Each row is where one point has got to under a steady rotation. How many steps took it there?
The counts run from 0 to 178.
[119 113 188 150 133 160 140 119 138 159 124 133 112  90 167  80 179  63
  95 119 164 140 131 117 123 121 128 128 142 141 121  72] | 4
[122 114 168 143 151 150 140  66 108  81 120 135 104 134 149 140 162 101
 111 121 152 160 109 119  86 158 135 112  97  99 127 147] | 7
[134 139 108 131 181 160 163 117  96 170 131  97 113 113 120 142 123 159
 146 131 120 137  97 136  60 141 127 166 140 108 160 162] | 33
[107 134 136 153 148 149 110 122 111  89 126 140 157 119  86 166 194 110
 113 150  99 134  58 108 130 187 141 129 112 134 117 119] | 130
[149  98 123 125 145 125 130 160 159 188 107 147 122 133 130 117  84 111
  96 123 102 165 158  93 140 104 110  80 113 146 150 115] | 107
[150 175 120 130 143 111 125 117 109 107 145 144 102 106 131 142 133 143
 209 131  93 167 108 149 103 149 168 154 134 113 120 152] | 156
[102  95 159 117 117 108 161  66 115  96 137 131 126 135 108 161  84 123
  65 104 134 172 127 165 124 100 132  90 166 123 114 106] | 11
[119  89 153 148 149 137 133 114 105  78 115 113 133 127  90 187 173 118
  84 143 118 131  84 115 110 164 144 128 117 113 129 126] | 131
[158 118  96 107 175 119 141 172  88 138 140  65  98 128  94 134 141 147
 132 111 129 159  95 158 147 136 154 127 152 141 145 128] | 36
[ 89 110 150  63 111  95 134 119 127 156 150  95 136 141 128 128  66 115
 146 176 136  88 124 134 119 126 118 137 181 130  99 104] | 47
[144 127 117 128 155 124 118 114 131 107 160 106 101 120 120 130 129 101
 147 116 174 100  57 160 101 178 165 133 108 117  86 163] | 41
[137 137 115  99 106 109 100 161 145 179 123 120 131 108  89 155  95 101
 112 130  65 157 143 119 157 133 175 142 174 149 177 105] | 142
[123 155 124 107 126 140 172 110 126 191 131 123 143 112 133 123  72 129
 156 144 126 141 100 143 109 129 119 153 214 116 111 100] | 30
[148 162 101 126  78 126  52 129 165 122 172 121 131 100 135 109 148 101
 138 121 164  99  94 144 167 118 139 145 134 182  97 130] | 57
[141 160 150 166 103 156  91 174 156 153 146 122 164 147 156  95 127 125
 117  87 136 150 173 134 181 131 114  95 144 178  83  98] | 91
[154 120 145 135 105 132 144  89 131 155 147 131  92 106 170 123  95 100
 195 136 122 111 120 142  85 131 140 184 180  92 112 120] | 154
[105  86 151 149  92 114 171  73 134 148 160 121 128 124 129 176 119  69
 108 130  99 108  97 152  98 103 150 148 151 118 115 135] | 136
[117  95 157  94 131 142 109  87  92  97  80 140 138 144 130 140 122 103
 116 131 105 185 104 106 149 147 135  84 141  94 137  75] | 9
[116 122  96 170 103 119 178 116 123 103 134 142 171 154 167 128 130 128
 132 127 106 144 125 142 149 102  89  90 151 156  99  92] | 100
[150 114  95 103 108 108  79 124 135  28 127 144 115 145 105 152 108 189
 140 144 126 101 116 144 134 122 112 130 144 125 149 129] | 62
[136 139  88 149 142 136 135 134 105 139 106 168 157 146 158 144 125 122
 156 121  71 183 121 107 141 117 113  85  80 134 140 144] | 104
[158 146 135 122 164 109 120 128 104 104 152 129  78 120 119 150 111 158
 175 122  96 162 126 155  79 144 164 151 131  99 144 167] | 157
[174 129 101 124 141 106  84 164  87 114 126 151 136 152 126  98 155 164
 159  97  88 128 131 148 163  91 120 150  92 125 173 160] | 70
[ 99 110 143 109 130 118 114  93  98  81 106 136 132 154 108 139 122 110
  94 113 107 189 118 142 161 122 137  72 156 116 119  85] | 10
[128 114 131  97 142 148 111 110 122 116 138 113 104 135 114 134 107 100
 153 135 163 103  79 112  83 198 161 138 105  94 105 152] | 42
[123  89 147 117 158 130 181 126 156 103  69 131  97 135 107 154 144 125
  97 142 143 116 141  82 111 112  89  85 134  83 138 107] | 115
[105 142 161 144 149 162 145 116 111 194 118 137 126 127 147 141 143 100
 158 153  92 123 110 107 101  97 127 107 130  94 111 128] | 120
[120 162 125  96 114 100 106 127 134 116 149  95 129 115 111 120 138 155
  98  89 164 139 176 179 150  97 115 138 149 178 166 136] | 178
[145 125 110  89  93 126  64 150 162 150 159  98 118 109 133 115 119  99
 131 127 156  97 117 128 169  96 137 143 143 170 130 109] | 56
[114 154 156 151 112 155 149 120 118 150 135 120 157 152 176 119 151 132
 171 135 130  99 184 123  94 116 109 143  88  96 116 169] | 85
[115 152 112 129  97 136 137  90 108 157 143 131 156 120 115 168 122  76
 167 156  46 152  92 114 122 137 177 143 118 122 129 145] | 138
[102 156 146 150 116 102 155 125 118 128 149 140 180 153 150 110 147 155
 152 110 128  93 166 178 156  94  97 125 144 128  70 127] | 83
[159 142  81 143 139 125 145 119 154  68 120 111 101  92  89 172 175 132
 139 150 134 115 103 129 135 167 166 161 132 111 154 145] | 148
[137 153  91 140 109 165 136 110 163 162 108 116 140 100 121 107 146  58
 120 109 143 133  70 122 161 122 171 123 154 138 129 105] | 22
[131 137 159 175 148 153 131  84 112  78 124 147 125 104 145 125 193  84
 111 104 145 171  79 126 124 160 156 111 100 128  88 124] | 6
[105 152 135 101 157 156 166  72 114 160 124 106 151 112 113 155 126 119
  91 131 118 182 130 108  70 126 140 150  94 133 194 164] | 16
[137  88 125 155 123 140 145 137 133  46 115 122 134 159 136 165 128 181
  79 128 139 137 163 123 106 153  71  93 106 125 135 117] | 97
[132 106 181 126 167 155  89 175 129 187 116 106  89 126 108 152 122 124
  89 133  99 164 136 108 117 103 137 110 145 101 148 106] | 124
[138 157 130 157 109 183  97 141 138  87 107 156 173 139 156 133 153 137
 126 140 127 139 143  86 118 201  92  97  95 148 118 109] | 95
[ 98 103 151 101 100  63 131  85 136  85 157 100 109 136 153 111 108 102
 145 102 174 109 153 180 130 115 142 118 148 118  97 123] | 170
[144 111 110 129 102 157 153 110 174 189 115  89 133 105 130 109 122  62
  80 111 160 125 114 123 131 122 153 135 159 137 158 112] | 21
[142 139  78 107 138 141 129 108 140  92  90 120 109 150  89 157 117 144
 133 127 126 161 100 143 165 130 158 101 187  82 129  99] | 27
[105 115 130 137  77 129 149  84 120 180 163 129 145 120 132 156 105  61
 146 150  86 120  98 113 101 124 161 158 141 107 112 126] | 137
[150 139  98  94 173 135 125 169  73 154 116  86 115 126 111 120 142 145
 158 142  97 171  97 122 141 151 136 151 141 117 171 119] | 35
[135 146 102 159 152 117 147 149 179 137 154 164 138 103 106 111 126 108
  84 102 139 157 122 131 149 112 116  69 117 163  89 123] | 109
[ 97 139 147 111 104 100 154 130 149 126 119 139 173 167 139  86 120 129
 163 139 132  76 192 142 178 103  91 134 163 116  97  95] | 82
